In the data rows, zero lies at 4.5, halfway between 4 and 5.
Here are some points, each followed by its number:
[4 3 5 5 5 5 5 4 5 5 5 4 5 4 5 5 6 6 6 4 6 0 0 2 4 2 2 1 6 6] 0
[4 4 5 5 4 4 5 5 5 5 5 5 4 5 4 4 5 5 4 7 4 5 4 4 4 4 5 5 5 5] 1
[4 1 3 4 5 3 4 5 4 4 3 2 5 5 5 6 7 7 7 6 6 5 5 5 4 5 3 4 3 3] 2
[1 0 6 4 6 4 4 5 6 4 3 4 5 3 3 4 3 4 3 4 4 5 6 6 5 7 6 6 5 7] 3
[6 6 4 4 4 4 4 4 4 6 6 7 6 5 4 5 7 6 6 5 4 1 3 2 4 2 7 7 6 7] 4
[8 9 4 5 5 4 5 4 4 5 3 3 2 4 4 4 3 5 3 3 4 2 2 0 0 0 5 4 5 5] 5
[4 4 5 6 4 6 6 5 5 6 7 6 4 3 3 4 4 3 4 5 5 4 5 4 4 4 2 3 2 4] 6
[4 5 4 4 4 4 3 3 4 4 6 4 5 4 6 5 5 5 4 4 4 4 4 4 5 3 3 4 2 3] 7
[8 7 4 5 4 4 4 4 4 6 6 6 5 4 4 4 4 3 3 6 6 3 4 3 4 5 6 4 7 5] 8
[0 0 5 3 5 4 3 6 4 9 9 9 9 3 3 3 6 5 6 5 5 3 3 3 4 4 5 5 5 6] 9
[0 0 2 1 4 4 4 3 3 9 9 9 5 5 5 6 8 6 7 5 5 7 6 6 9 6 6 6 6 6] 10
[4 4 3 2 4 3 3 3 3 5 1 3 3 2 4 3 5 4 5 5 5 4 3 4 3 5 5 5 4 5] 11
[2 5 5 5 5 5 5 6 4 6 2 3 5 6 7 6 6 5 7 5 5 6 5 6 6 6 3 3 2 2] 12
[5 5 3 3 3 5 4 4 3 3 2 4 2 4 4 5 4 4 4 6 8 4 4 4 4 4 4 4 4 4] 13
[6 5 8 8 9 7 7 9 7 3 0 3 4 3 3 2 4 3 2 4 4 5 6 4 5 5 5 5 5 5] 14
[6 6 5 5 6 7 6 5 6 5 6 5 4 6 4 5 6 6 6 5 5 3 3 3 3 3 3 5 4 4] 15
[6 6 4 5 4 5 5 5 4 7 6 6 7 2 3 2 6 6 5 4 3 5 6 4 6 5 6 6 5 5] 16
[4 3 7 5 5 6 6 6 5 3 4 4 3 5 6 5 5 5 4 1 3 4 4 3 3 3 5 4 4 4] 17
[6 6 5 5 5 4 5 5 6 6 5 7 4 6 4 4 7 7 8 5 5 5 4 4 6 4 4 3 4 4] 18
[4 5 5 5 4 4 5 4 4 4 5 4 4 6 6 6 4 4 5 5 4 6 7 7 6 6 7 1 5 3] 19
[5 5 5 4 4 4 4 4 3 5 6 4 5 4 4 3 5 5 5 2 2 5 4 4 4 4 5 5 5 5] 20
[5 5 4 5 5 5 5 5 5 4 4 4 4 7 5 6 5 6 5 0 2 0 0 3 1 0 6 1 3 4] 21
[2 3 3 4 4 3 2 3 5 6 6 7 5 1 2 2 2 2 3 5 4 4 4 6 5 5 5 5 5 6] 22
[7 6 5 5 4 4 5 4 5 5 4 4 4 5 5 5 2 1 1 2 3 8 6 6 6 7 4 5 5 5] 23
[7 6 7 7 7 6 7 7 8 4 6 5 8 4 4 3 5 4 4 6 7 4 4 5 4 6 7 6 8 8] 24
[5 5 4 4 4 4 4 4 4 5 5 4 5 7 7 7 4 5 3 5 5 4 5 4 5 6 1 2 0 0] 25
[4 5 6 6 5 6 7 6 7 3 3 3 4 6 7 6 4 4 3 6 6 4 4 4 4 5 4 4 4 3] 26
[5 5 9 6 5 8 6 7 8 9 9 8 9 1 0 0 4 4 5 5 4 4 4 5 5 5 5 5 5 5] 27
[6 6 4 4 5 5 4 5 5 5 5 4 5 3 4 5 3 4 4 1 1 6 6 6 6 5 5 5 4 4] 28
[5 5 5 5 5 5 5 5 4 5 4 5 5 3 4 5 3 3 3 2 2 4 4 4 5 5 5 4 5 4] 29
[0 0 3 4 4 6 4 5 4 2 4 1 2 5 5 5 5 6 6 5 5 2 3 1 3 2 5 5 5 4] 30
[4 4 4 4 4 5 4 5 5 3 3 3 3 7 6 6 5 4 5 2 3 2 2 1 2 1 4 5 6 6] 31
[3 3 6 4 6 4 6 5 5 2 2 3 1 5 5 4 4 4 4 6 5 4 4 4 4 3 5 5 4 5] 32
[9 9 4 4 4 4 4 4 4 3 3 3 2 5 5 5 5 4 5 5 4 3 2 3 4 3 3 5 2 4] 33
[4 4 6 6 5 5 5 5 5 4 3 3 3 4 4 4 5 4 5 2 3 4 3 4 3 4 4 4 4 4] 34
[6 4 9 9 8 7 9 9 7 7 9 9 9 4 3 4 3 3 3 5 5 4 4 3 3 4 2 4 2 3] 35
[2 5 3 2 3 3 3 2 2 4 4 4 4 5 5 5 7 7 7 4 4 5 4 4 5 5 5 6 6 6] 36
[8 7 2 2 2 3 2 1 1 6 2 3 4 6 5 5 4 3 4 4 4 2 4 4 3 4 5 7 5 5] 37
[4 5 7 9 7 7 8 7 7 6 7 5 2 3 5 4 6 4 4 6 6 7 7 7 8 7 6 6 5 5] 38
[4 4 4 4 4 4 4 4 4 5 4 4 4 4 4 4 4 4 3 2 0 8 9 7 7 8 2 3 2 2] 39
[1 0 4 4 5 4 4 4 4 3 4 3 4 6 6 6 3 4 4 7 8 6 4 9 4 7 3 6 4 5] 40
[0 0 4 4 5 4 4 5 5 5 5 5 4 5 5 5 2 5 5 4 4 8 3 0 2 0 5 7 4 9] 41
[5 6 4 4 4 4 3 3 4 5 5 5 5 5 5 5 7 8 7 9 7 6 5 6 5 5 3 1 3 4] 42
[4 5 1 4 3 3 3 5 2 5 0 0 3 4 6 3 4 4 4 4 4 5 5 6 5 5 5 5 5 5] 43
[5 5 5 7 7 6 6 5 6 2 2 2 4 2 3 2 5 4 5 2 3 4 4 5 5 4 4 4 4 4] 44
[0 0 4 4 3 5 4 5 4 2 3 2 3 4 4 4 6 4 6 4 6 4 3 2 3 4 7 2 5 4] 45
[5 4 7 5 5 5 5 4 5 9 7 6 8 3 3 3 5 4 4 5 5 6 6 5 7 6 4 4 3 3] 46
[4 5 3 2 3 3 2 3 2 5 4 4 5 5 6 6 3 4 2 4 3 6 5 6 5 7 4 5 3 5] 47
[4 4 5 7 6 6 6 5 6 4 3 4 4 5 4 3 6 6 6 8 6 6 5 6 5 5 6 6 5 5] 48
[6 4 5 6 6 5 5 5 4 7 6 4 4 5 5 5 4 3 5 5 5 4 4 4 4 5 6 5 4 4] 49
New points follow, each followed by the number of its nearest point above by angle, seen from the average point of the numbered points.
[5 7 4 7 5 4 5 5 4 3 3 5 5 5 5 5 5 3 5 4 5 3 4 5 4 4 6 5 5 5] 33
[5 4 4 5 4 4 5 5 4 5 4 4 4 4 4 5 4 3 3 5 4 6 5 5 5 7 6 7 6 7] 23
[5 4 4 4 5 5 4 4 5 2 3 3 3 2 1 2 1 2 2 4 3 3 3 4 3 3 6 5 6 6] 22
[5 5 4 4 4 4 4 4 4 5 5 5 5 5 4 4 5 5 5 7 7 6 5 5 5 6 4 4 4 3] 42
[5 5 4 5 5 5 5 5 4 4 4 4 4 6 7 6 5 5 4 7 9 5 4 5 5 5 7 5 6 6] 48
[4 3 5 5 5 5 5 5 5 4 4 4 4 5 5 6 3 2 2 9 9 5 5 5 5 6 7 6 7 6] 40
[9 9 6 6 6 7 7 6 6 6 9 6 3 6 6 6 5 5 5 5 5 4 7 6 4 5 8 8 7 6] 24
[3 3 4 5 4 5 5 4 5 4 5 4 4 5 5 6 6 5 7 2 2 2 3 4 3 3 3 3 3 2] 21
[5 5 3 4 3 3 3 4 4 5 5 5 5 3 3 4 7 7 7 7 7 9 9 9 9 9 7 9 6 6] 10
[5 5 2 0 0 0 0 1 0 4 6 9 5 0 0 1 4 5 5 4 4 5 4 5 5 4 4 5 5 5] 22
[5 5 5 5 4 4 5 4 5 4 5 4 4 4 5 3 7 7 6 0 2 2 3 3 3 3 2 2 2 2] 21
[4 4 5 5 4 5 5 4 6 5 5 5 5 5 6 6 2 4 4 3 7 7 9 9 6 8 7 4 3 7] 19
[5 5 5 4 6 5 5 4 5 3 3 3 2 4 4 3 4 4 4 1 2 4 5 4 5 5 5 5 5 5] 44
[4 5 6 4 3 3 5 5 4 3 4 3 2 2 4 2 6 6 7 7 6 5 5 5 5 4 4 4 5 4] 42
[4 4 4 4 3 3 3 3 3 2 4 3 3 4 4 4 3 5 3 6 6 6 7 6 8 7 2 3 2 3] 39
[7 8 5 5 5 4 6 5 5 1 2 2 2 4 6 6 4 6 5 4 4 5 7 7 6 6 7 5 6 7] 19
[3 3 2 0 3 2 3 2 2 6 9 8 7 2 2 3 4 4 5 4 4 5 4 5 4 4 6 6 6 6] 22
[5 6 5 6 5 5 5 6 5 5 5 4 5 4 4 5 3 5 3 6 6 5 4 5 5 5 5 4 5 5] 24
[5 5 4 3 3 2 3 3 3 4 4 3 4 5 5 4 5 5 5 7 6 5 5 5 5 6 6 5 5 6] 36
[0 0 5 5 3 7 5 7 4 4 5 6 5 6 5 6 2 3 3 4 3 4 4 4 3 4 2 4 4 4] 41
[3 4 5 5 5 6 5 5 5 4 3 4 3 4 4 4 3 3 3 5 4 5 5 5 5 5 4 3 5 5] 14
[4 2 2 2 1 3 1 1 1 5 5 6 5 6 5 5 4 3 3 3 4 3 4 4 3 4 6 5 5 5] 37
[6 4 4 3 3 3 2 4 3 5 4 5 4 3 4 3 5 4 5 4 3 3 2 1 3 2 4 4 4 3] 5
[4 4 7 6 6 7 7 7 6 5 4 5 5 4 3 4 4 4 5 7 8 2 3 2 3 3 4 4 3 4] 35
[4 5 4 4 5 4 6 5 4 6 5 5 5 7 6 7 6 6 6 3 5 4 4 5 4 4 4 4 4 4] 12
[5 5 6 7 6 7 6 7 6 4 4 6 5 6 5 6 6 5 5 4 4 5 4 6 6 6 3 3 3 3] 12
[7 7 6 7 5 7 6 6 5 6 7 5 7 6 6 6 4 4 4 4 5 5 5 5 5 5 4 4 3 3] 35
[5 7 5 4 5 4 4 4 5 4 4 4 4 4 3 3 4 4 3 3 6 0 2 5 4 4 1 0 0 0] 25
[5 4 3 1 4 2 4 4 1 8 9 5 8 4 5 5 4 5 5 6 6 4 4 4 4 4 5 5 5 5] 9
[3 9 6 6 6 7 7 7 7 0 3 0 0 6 7 6 6 6 7 5 5 4 4 6 5 5 4 4 4 4] 26
[4 4 4 3 3 3 3 4 4 5 4 5 4 4 4 4 5 6 5 6 3 6 5 5 6 5 5 5 7 5] 36
[4 2 3 4 4 3 4 4 4 5 5 6 6 5 4 5 5 6 6 5 4 4 3 4 4 5 7 8 7 7] 4
[9 9 4 5 5 4 4 4 4 6 6 6 6 4 4 4 7 3 6 4 5 0 0 0 0 0 3 5 3 1] 5
[5 5 4 5 7 7 7 6 6 0 0 0 0 6 5 6 4 3 3 6 5 4 4 4 4 4 4 4 4 4] 32
[5 6 5 5 6 4 6 4 5 4 5 4 6 2 4 3 6 5 5 4 4 4 5 4 4 4 3 3 3 3] 44
[0 3 4 3 3 4 2 5 4 6 5 6 5 4 4 5 4 4 4 5 5 2 2 3 3 4 7 6 5 6] 9
[5 4 5 5 6 5 6 4 5 5 6 5 6 5 4 3 3 2 4 4 4 6 5 5 6 6 3 3 4 3] 46
[5 4 4 4 5 6 5 5 4 5 5 4 5 4 4 4 4 4 4 1 4 5 6 5 6 5 5 4 5 4] 28
[5 5 3 4 4 3 5 4 5 6 5 6 6 7 7 6 5 5 4 6 9 5 4 4 5 4 6 6 6 5] 8
[9 4 4 4 4 5 4 4 4 6 7 7 7 6 7 6 2 1 2 4 5 6 6 6 5 5 4 3 4 3] 23
[6 6 4 4 4 4 5 4 3 6 6 5 6 3 2 2 5 5 5 4 4 3 4 5 4 4 5 4 5 5] 16
[5 5 3 3 4 2 3 4 4 5 4 6 5 7 6 8 4 4 4 4 4 5 5 4 4 4 5 5 5 5] 47
[4 3 6 7 5 7 6 6 8 5 7 8 8 5 4 4 4 3 3 4 4 6 5 5 6 5 4 5 4 4] 35
[3 4 5 5 5 6 5 6 5 4 5 5 5 5 5 5 5 5 4 5 5 4 4 5 4 5 5 4 6 5] 24
[5 5 3 3 3 2 3 3 3 4 5 5 4 4 3 4 6 6 5 8 4 4 4 5 5 5 2 4 3 4] 42
[4 3 5 4 4 5 4 4 5 5 4 4 4 5 5 5 6 2 3 4 3 5 4 5 6 4 0 0 0 3] 25
[4 5 7 6 7 6 6 6 6 3 2 2 4 4 6 4 5 4 5 6 4 5 4 4 5 5 5 5 4 5] 14
[1 2 6 6 7 5 5 6 5 3 4 3 4 5 4 5 7 6 7 4 4 2 3 3 3 4 4 3 3 2] 30
[7 8 2 6 4 5 6 3 5 5 2 1 3 4 5 3 5 3 5 4 5 4 4 4 5 3 5 4 5 4] 33
[7 5 5 4 6 6 3 5 6 9 9 9 8 1 0 0 5 5 4 5 5 4 4 4 4 4 4 5 5 4] 27
[5 3 4 3 4 4 4 3 4 7 7 6 5 5 4 4 2 3 6 6 6 9 8 9 9 9 1 2 1 1] 39
[6 5 5 6 6 5 5 6 5 4 5 5 5 5 5 3 4 4 4 5 6 4 5 4 3 5 5 6 3 6] 24
[6 6 3 3 2 3 4 4 5 7 4 7 5 5 5 4 3 3 3 4 3 4 5 5 4 4 4 5 5 4] 37
[5 5 4 4 5 4 4 5 4 5 4 4 5 3 4 5 5 5 4 6 7 3 4 3 3 3 7 7 6 7] 4
[8 5 4 5 4 5 5 5 6 4 5 3 4 6 5 6 9 9 9 5 4 3 5 3 0 4 8 5 4 7] 4
[5 5 7 7 7 7 8 8 8 3 3 5 4 3 4 4 5 6 6 5 4 4 5 5 4 5 5 5 5 4] 14
[4 5 6 5 5 4 6 5 4 5 5 3 5 7 8 8 3 4 4 5 3 4 4 5 5 4 5 5 5 5] 26
[5 5 6 5 6 4 7 6 5 5 5 6 5 5 3 4 5 4 5 6 5 5 5 5 5 4 5 4 5 4] 35
[5 5 4 4 4 5 5 5 5 5 5 5 5 2 3 3 3 4 4 5 5 4 5 6 5 6 3 6 5 4] 22
[4 4 5 4 4 4 4 4 3 4 3 4 4 6 5 4 5 5 5 9 9 6 5 5 5 6 5 3 4 3] 42
[9 6 3 3 4 4 4 3 4 4 4 3 3 6 6 6 4 3 4 2 3 6 6 5 6 5 3 3 3 2] 23
